Each path is a new rotation, seen through one point. The rows after it are directions, each followed by how far the rotation turns it, in degrees a step (0 if it stays put).
Each turn is a multiple of 5 degrees from 10 to 175, or 0.
Each row of a path follows its step; steps can be skipped.
Path 1:
step 0: [21,12,-14,15,-2,-1,-11,7,-11,8,-9,-3,-10,9,4,-8,-18,-34,16,6,11,-5,5,-3,7,2,-20,4,6,12,-3,-8,8,-16,-11]
step 1: [8,7,3,-8,1,-10,-9,-13,-8,8,5,14,-11,3,5,-1,-6,-10,-7,15,7,-6,-9,12,-10,20,-29,-36,9,-4,-8,15,10,5,-10]
step 2: [2,11,-18,-4,16,-13,-10,6,21,4,24,5,-3,-4,-13,-5,-5,-22,16,0,10,-3,5,9,-12,-5,-2,-14,-4,-9,-7,-10,-7,-9,-27]
step 3: [2,9,-7,11,4,4,-18,-3,-7,14,3,13,-5,-23,-6,-9,-22,-6,-21,-3,3,-7,13,-24,-25,-9,-8,-19,13,1,-1,-7,6,2,-4]
step 4: [-3,6,2,-15,2,9,-18,-3,24,18,2,16,7,-6,-15,10,10,4,-9,-7,7,4,23,18,-5,-10,-28,-17,-1,7,-7,-3,-10,-7,7]
step 5: [5,5,-4,12,6,14,-20,2,14,9,18,-8,4,-26,14,13,-12,-16,-23,-21,7,19,4,8,7,3,6,-2,-1,-8,-6,-16,-2,4,-2]
step 6: [12,1,-6,-11,11,17,-27,-20,18,14,-16,17,14,0,6,7,7,-6,-21,5,-4,-3,-7,-9,2,-7,10,1,0,19,-6,-7,19,-3,3]
step 7: [12,3,9,-12,-10,4,-10,1,6,1,5,2,-9,12,14,8,1,0,-4,-14,7,33,16,9,-7,-2,7,0,-7,1,-27,-7,27,-18,4]
step 8: [-4,2,12,2,12,14,-2,-6,10,-9,-6,-7,25,1,12,2,-3,-5,-10,2,-15,23,-4,-7,-11,23,2,-11,-5,4,7,-8,21,-17,-25]
step 9: [12,23,6,-2,5,4,-20,12,-5,-6,-25,-3,4,16,-2,-2,-1,0,4,9,-3,23,1,10,-14,-22,6,-1,-9,19,-6,0,10,10,-23]
step 10: [0,6,15,13,5,26,0,5,-23,3,-5,-11,-4,8,4,-21,4,-21,-8,5,-2,6,8,18,-15,15,-12,-1,-7,8,-17,3,1,-21,-7]
[3,-1,2,0,3,5,-4,6,1,3,1,5,-6,6,-1,0,-1,0,-3,1,3,6,-1,-8,4,5,2,-10,-4,6,-1,-3,-8,-2,-4] | 0
[6,0,-1,3,-1,10,-4,1,-2,3,0,-3,-3,-1,5,7,3,-6,-1,0,3,-7,-5,7,7,2,-5,5,-3,3,1,1,-3,5,6] | 65
[-1,2,-1,3,1,-9,-6,11,5,3,-1,1,1,6,-1,3,13,3,3,-3,-2,-4,1,2,3,-2,-1,1,4,3,0,-3,4,0,-3] | 155
[4,4,1,5,-2,-3,5,3,-1,5,0,-3,-12,-5,1,3,-5,4,2,5,3,6,6,3,4,-5,3,1,-2,-1,0,-7,5,4,-2] | 160
Path 2:
step 0: [-8,25,-12,3,-2,-15,13,6,-14,8,10,-6,-12,-2,0,5,-35,4,-3,-5,7,1,-1,7,-2,-4,-21,2,15,-2,-2,4,12,-1,-25]
step 1: [-12,-6,-12,-5,-15,2,3,1,6,3,3,14,-15,-8,15,2,-30,8,9,-12,-5,-5,23,-2,2,13,12,-3,5,-17,-25,5,12,3,-3]
step 2: [-4,-20,-15,-4,6,-13,1,14,6,27,-7,9,-17,-3,-2,12,1,-3,2,8,-1,8,7,-3,0,-8,-1,-15,-11,-10,-24,-3,-7,15,24]
step 3: [13,-5,-5,-6,3,8,-3,-5,-14,10,23,4,-9,14,-9,3,-5,11,-18,6,16,25,-16,-10,9,-4,3,-8,-9,7,-16,9,-17,15,4]
step 4: [3,14,16,-1,-2,-1,5,-8,-24,-1,16,-5,-18,-2,-8,-6,-6,17,-16,0,14,3,4,-16,2,-2,-2,-30,14,-8,4,-15,6,-12,-2]
step 5: [11,-11,1,5,14,-1,19,-10,3,1,8,9,-4,-7,5,15,-9,-1,-3,-1,-2,11,16,-3,8,21,10,-4,23,-24,7,-26,10,-3,-10]
step 6: [5,-3,-25,-9,-5,-5,13,-2,0,14,0,-7,-5,4,-15,25,-3,-12,-8,-4,-8,-1,2,17,7,13,-12,0,-2,-8,3,-12,23,22,10]
step 7: [-3,-1,-26,-2,-7,0,-12,11,-15,2,15,12,5,28,13,11,-21,9,-21,-7,1,-3,7,6,13,-3,-13,-1,0,4,2,12,6,5,13]
step 8: [-4,-2,4,8,2,-5,0,9,-12,10,4,-4,-25,21,12,23,-13,21,11,-5,-5,-1,9,-19,0,-7,-3,-14,-10,0,-6,10,6,-22,-6]
step 9: [4,-5,0,1,16,12,15,6,2,15,-3,-1,-8,-14,1,11,-31,15,7,20,4,21,-5,-8,-6,-13,-2,4,-3,-20,-16,-6,7,-3,-12]
step 10: [-3,8,-6,-1,-2,-1,7,-8,4,19,3,4,-7,-13,-14,-14,-14,17,-4,-15,17,0,-6,-1,11,6,0,-7,-11,-21,-14,-7,13,33,-1]
[3,2,-5,-4,-2,3,3,-3,0,0,3,-6,1,-4,-9,3,-3,-5,-1,9,0,6,-8,2,0,2,-6,6,-2,5,-5,4,2,-1,-4] | 115
[-1,-2,0,-3,2,3,3,-8,-2,3,-2,2,-3,-3,-5,-5,10,-1,-7,2,5,1,-2,4,5,0,8,-6,6,1,-6,-2,-5,-3,0] | 45
[2,1,-6,-15,-1,-4,2,2,5,-3,0,5,-3,1,0,2,-3,-6,-1,-8,-6,-3,3,4,2,-4,0,-1,1,2,-1,3,-4,-4,0] | 65
[6,3,3,3,1,1,11,7,0,-2,-3,-4,-1,-6,-2,-5,-8,1,2,-3,-3,-5,-5,3,3,4,7,2,7,-5,-2,1,3,1,3] | 80
Path 3:
step 0: [-15,1,11,13,-26,-9,-7,-1,10,15,14,7,-1,4,-6,-8,0,-20,-4,17,19,-23,-11,-5,-8,0,-1,10,-2,14,-16,11,13,-11,4]
step 1: [-4,0,-15,-11,4,-12,-4,-15,-10,16,0,-11,-6,28,-13,-4,15,-18,-7,-3,11,-16,5,-8,15,3,-5,10,0,-18,5,22,3,-17,-5]
step 2: [21,6,-3,-20,-11,-18,-1,7,7,9,1,5,-5,13,6,14,1,-15,7,-4,-4,-7,21,-9,0,-11,16,-11,-6,-12,-25,-6,-11,-18,10]
step 3: [9,-15,-5,-10,17,8,-18,9,6,19,-20,-5,16,-6,-8,6,10,-10,15,9,-1,-2,12,9,9,-12,-1,-2,32,-8,-14,-9,-6,-1,8]
step 4: [-6,-14,-15,17,-12,9,14,13,-3,11,13,18,11,-4,10,-3,-4,-8,29,7,5,-12,-4,-3,-3,-3,-22,-10,16,5,-22,-1,-2,-5,7]
step 5: [1,-7,-9,26,-5,17,5,-3,-9,6,-14,5,-8,25,-14,-6,18,-7,7,24,8,5,-2,-13,14,-11,-7,7,-3,4,-8,23,9,10,5]
step 6: [-17,-4,-14,6,-23,-7,-19,-4,-12,9,10,18,-18,2,-2,14,4,-4,-12,2,-2,-1,14,-23,4,-22,0,4,-17,-1,0,1,-3,-17,14]
step 7: [-5,-1,6,-12,22,-8,-4,-4,3,21,-8,12,-13,-1,-4,5,16,-9,-16,25,-5,-8,13,8,21,2,-5,17,-5,-3,-10,-10,-21,-15,5]
step 8: [16,2,-17,-15,14,-10,2,-11,3,-2,13,27,16,-4,1,8,-10,11,6,19,4,-18,18,-6,8,-2,-12,-20,15,-4,-5,1,-7,-17,3]
step 9: [23,3,-4,-4,11,25,21,13,-9,8,-7,10,-1,-7,1,1,-3,-1,18,8,-11,9,6,-6,34,-10,3,1,14,8,-7,11,15,-5,-2]
step 10: [-19,-10,-6,12,-16,8,0,-3,6,-8,3,4,-8,-8,9,2,-4,0,27,23,-10,21,10,0,2,-33,0,-10,3,4,10,9,3,-10,4]
[8,-1,0,-2,4,2,-3,-4,-2,2,-4,5,2,-9,-1,-7,-4,0,2,-2,5,-4,0,0,1,-3,3,-4,-4,-9,-3,-8,-6,3,-5] | 70
[0,-5,-9,5,-5,-2,5,5,0,0,-5,-6,2,-2,4,1,3,-1,5,0,-3,8,1,5,-1,-3,0,-6,4,-4,-3,-6,4,7,-4] | 55
Path 4:
step 0: [23,-3,-7,-24,-3,-5,19,4,11,-4,-1,0,-7,1,-30,10,-4,7,15,5,7,8,-1,14,5,-10,-8,20,15,-13,-2,-21,-32,-15,16]
step 1: [39,6,8,-13,-1,14,-6,3,26,-20,4,1,15,7,-8,18,18,6,20,-8,5,6,4,6,11,11,-6,-3,6,18,8,-10,-23,-15,-7]
step 2: [25,12,11,2,10,1,24,-8,25,4,13,-6,3,27,-5,4,-4,5,7,-8,19,-10,5,-24,17,5,4,13,5,0,15,-1,-8,-8,-32]
step 3: [2,2,3,13,10,20,28,-26,20,-6,-3,-1,7,9,-11,-9,-36,-1,3,-4,-1,9,10,10,-4,-6,-12,15,5,3,1,-14,-19,-14,-24]
step 4: [29,-19,6,-4,-21,21,7,-3,-4,-20,-17,-1,4,13,-12,-10,-12,-7,-10,0,4,2,19,14,9,-22,-15,16,8,-3,15,-3,-25,4,-10]
step 5: [25,-20,-14,-9,-7,-8,25,-15,13,-9,-24,-5,17,12,-6,-6,26,0,23,11,15,-9,16,0,5,-11,0,8,0,-7,-4,-1,-24,-10,2]
step 6: [15,1,-4,8,5,-20,15,-2,18,-15,-5,26,33,16,-17,13,-8,-1,15,1,9,10,-2,-6,10,-5,19,-1,7,15,16,-4,-28,-14,3]
step 7: [12,10,11,14,-6,-1,2,0,27,6,9,11,-13,13,1,-11,-10,-7,12,6,-4,-8,9,-11,23,-5,0,11,17,15,16,-27,-40,-5,-6]
step 8: [3,0,23,-1,-19,3,-1,-10,22,-5,9,-6,19,26,17,-16,-2,8,9,3,-4,6,11,7,-5,-19,-15,14,-2,-3,2,-15,-19,-26,-26]
step 9: [24,-1,12,-11,-13,-11,9,-12,7,3,-29,-2,2,11,0,-7,-16,7,-9,4,14,28,18,-4,1,-12,8,25,3,-1,-3,17,-19,-20,-20]
step 10: [32,-22,-27,12,-15,7,14,-13,31,0,-23,-1,7,9,9,-3,-8,3,-5,0,-1,17,-3,-13,-6,0,-2,3,9,11,-2,2,-28,-5,11]
[7,2,2,2,0,6,-9,0,-2,-2,-7,3,-5,-6,-2,1,-2,-3,-5,-1,-5,3,3,1,5,3,0,-3,1,13,2,2,-4,3,0] | 125
[5,-3,3,-4,4,-7,1,-6,0,-1,-2,-3,4,-7,8,6,-4,-4,-3,0,-2,-4,-6,0,0,0,-2,3,-2,-3,7,-4,-9,-1,-4] | 0
[-1,5,1,-9,-3,5,2,4,6,1,6,4,-3,-5,6,5,1,1,4,0,-2,5,-1,-4,1,-6,2,8,-5,6,0,0,3,0,-4] | 55
[-1,-3,-2,3,-1,5,-4,-3,3,-7,3,2,14,3,3,2,0,2,-1,-4,-5,3,-4,5,-7,0,-4,-6,-4,6,0,-1,3,-4,0] | 155
Path 5:
step 0: [15,1,-10,-23,5,-2,-19,4,10,12,-7,-4,-7,21,-6,-7,-2,-5,0,14,10,-10,17,14,8,-2,5,20,-11,-12,12,1,-18,-2,1]
step 1: [5,5,-1,-2,14,-3,-18,0,15,8,6,-2,-8,-1,-10,-3,-1,-5,17,19,-33,8,-3,5,-6,-12,15,18,-9,8,-6,13,-14,-4,-7]
step 2: [11,-9,-4,-23,7,-14,-18,9,-4,2,-18,-7,6,-2,-11,-4,-7,6,3,15,-6,-4,8,-8,-2,-17,0,3,-3,-6,29,13,-14,-12,-2]
step 3: [12,-2,3,5,0,-7,-14,0,6,8,2,11,-20,-14,-19,8,13,-11,8,17,-7,-17,7,4,0,-16,17,15,-4,-10,10,4,-11,11,-14]
step 4: [8,-2,3,-12,6,17,-14,18,8,-2,-18,6,-3,4,-3,7,-2,-7,3,5,-29,-5,11,-16,1,-2,22,-1,-2,1,23,15,-1,-1,6]
step 5: [20,-8,-3,6,7,-12,3,2,4,13,-10,7,4,-27,-5,13,-9,7,12,17,-3,-4,8,-8,-14,-9,21,2,2,0,19,-3,1,15,-8]
step 6: [18,-1,-7,-5,-13,6,-14,12,12,-9,-4,4,-7,-9,-6,-3,-3,-18,7,7,-7,-28,19,-8,-9,8,9,-12,-13,-12,15,-1,14,3,-3]
step 7: [12,-1,-18,13,9,9,3,9,12,15,-19,11,3,-3,5,19,-8,-4,13,15,-10,-2,6,-9,-7,19,15,16,-15,-5,3,-9,-4,11,5]
step 8: [16,7,-3,-10,-5,-5,-4,29,2,1,-2,-16,-1,-13,4,-6,-16,3,24,14,-11,-8,6,2,-25,13,2,-4,-6,4,5,-7,14,-1,-3]
step 9: [5,2,-25,-8,-5,-1,-6,-1,16,17,-24,8,-5,-4,-7,-5,-14,-4,14,5,7,-16,13,2,-7,12,-9,8,-13,-10,-1,-17,-14,6,-12]
step 10: [-9,8,-6,-5,-8,15,-16,17,-2,7,-1,-7,1,-7,6,-4,-2,-7,24,15,-24,-14,-3,7,-17,1,4,22,-16,-2,-9,-9,-4,-5,9]
[2,-1,2,-7,-6,7,-3,7,-3,-3,3,-1,8,9,7,-2,-1,0,-2,3,2,-4,3,2,-3,-5,-4,0,1,-2,7,2,5,-1,3] | 175
[0,-5,-5,-5,-3,-2,-3,0,0,3,6,7,-5,-1,-3,4,-1,-6,-10,-6,-1,-8,-1,8,0,1,-1,1,-1,-6,-1,-3,-1,1,3] | 115
[-2,4,-5,-4,0,-4,0,3,-2,2,2,0,-2,3,0,-6,-2,-4,7,-4,0,3,-3,2,4,-7,-4,10,0,1,-1,-4,-5,-11,-3] | 35
[5,11,1,-6,-6,-4,-2,0,5,-3,-4,0,8,-3,-1,4,1,-5,1,3,-2,2,-1,-1,-4,2,5,2,5,-8,-2,0,-7,1,2] | 0
[-7,3,-2,4,-5,9,-6,-6,7,1,-1,4,-5,4,9,1,2,-7,0,2,-5,2,3,-3,6,1,2,3,-3,-1,-4,4,0,2,-1] | 120
Path 6:
step 0: [-3,-9,-17,-6,14,19,-7,4,-3,-16,-16,-13,-14,-2,-17,-5,-11,-4,0,14,19,0,-14,21,-12,1,-24,-14,0,-6,-4,-16,-25,5,-16]
step 1: [-20,30,-14,-2,11,-4,5,6,-5,4,19,9,-6,-13,3,2,11,8,2,-8,19,5,6,-9,-9,-5,-14,13,8,-1,-25,-7,-16,1,-32]
step 2: [-3,-29,3,2,-6,5,25,4,-19,5,1,16,-12,4,13,-6,7,-14,6,9,20,-5,-16,-2,-15,6,-21,-16,14,8,-16,10,-15,11,-8]
step 3: [16,0,-1,-8,-21,17,3,4,7,-7,6,-2,-21,-15,4,-7,10,21,0,9,-1,-3,21,13,-10,-4,-12,9,27,13,-20,-21,-13,-6,-9]
step 4: [2,9,-3,-2,20,4,3,4,-7,-20,-11,-3,-35,-10,16,6,-12,-6,3,11,0,-3,-11,10,2,26,-25,4,0,13,-11,18,-2,-4,-22]
step 5: [-9,-5,-19,-11,-3,-4,3,-8,-15,13,9,7,-8,-33,5,-9,-7,7,-12,9,8,0,6,25,-8,-21,-22,2,-12,-1,-21,-6,8,18,-16]
step 6: [-5,-4,-8,-6,-1,15,8,-1,-17,-2,6,10,-16,8,-22,-1,8,-1,-6,-17,3,13,-11,13,-34,12,-24,-3,18,-1,-3,9,1,-20,-20]
step 7: [15,10,-6,-1,15,-7,26,-9,-7,8,6,11,-10,-7,0,-10,-5,-2,15,7,7,-14,33,4,-6,1,-36,0,13,0,-1,-12,-23,3,-4]
step 8: [2,-16,-6,-5,0,-3,11,-13,-13,-9,3,-20,-19,-12,-8,25,21,-16,-11,21,16,-2,-7,-4,-1,11,-17,3,9,16,-17,-15,4,-9,-19]
step 9: [-19,-1,-21,7,-1,26,5,-13,11,-17,0,-15,-10,-15,7,-6,-5,-3,-2,-2,13,-8,15,22,-13,-7,-14,-2,4,-4,-17,14,-27,9,-7]
step 10: [-4,11,-11,-20,7,4,15,17,-2,-4,-7,5,-29,5,3,-3,14,1,11,-11,25,13,-16,2,4,-16,-26,-3,-4,0,-12,-13,0,-5,-23]
[5,-1,-2,-1,6,7,6,-2,-3,1,-1,-3,-4,-1,3,5,-2,6,-2,-3,3,6,4,-3,-9,0,-2,-5,-2,8,-3,-2,-1,7,-6] | 0
[2,0,0,0,-3,-5,-2,5,-1,-1,4,-7,-6,6,-3,4,0,-3,-2,-5,3,5,-12,-3,2,1,-6,0,1,10,4,4,2,-2,1] | 170
[-6,0,1,1,-1,5,-2,7,3,-2,-1,-2,0,3,7,0,3,1,5,1,8,0,-5,-6,4,-3,7,-2,3,1,-6,-4,-11,2,-2] | 40
[5,-1,1,5,-8,1,6,-3,10,-6,-4,-5,-1,-3,5,2,8,-2,-1,0,-2,-7,2,-3,1,5,-3,1,0,3,-2,1,4,4,3] | 70
[1,-1,5,-1,1,0,7,-4,0,2,-2,5,3,-1,2,-3,-3,-1,1,5,1,-2,-5,-5,3,-8,-5,-1,-12,7,-4,-1,0,-9,2] | 130
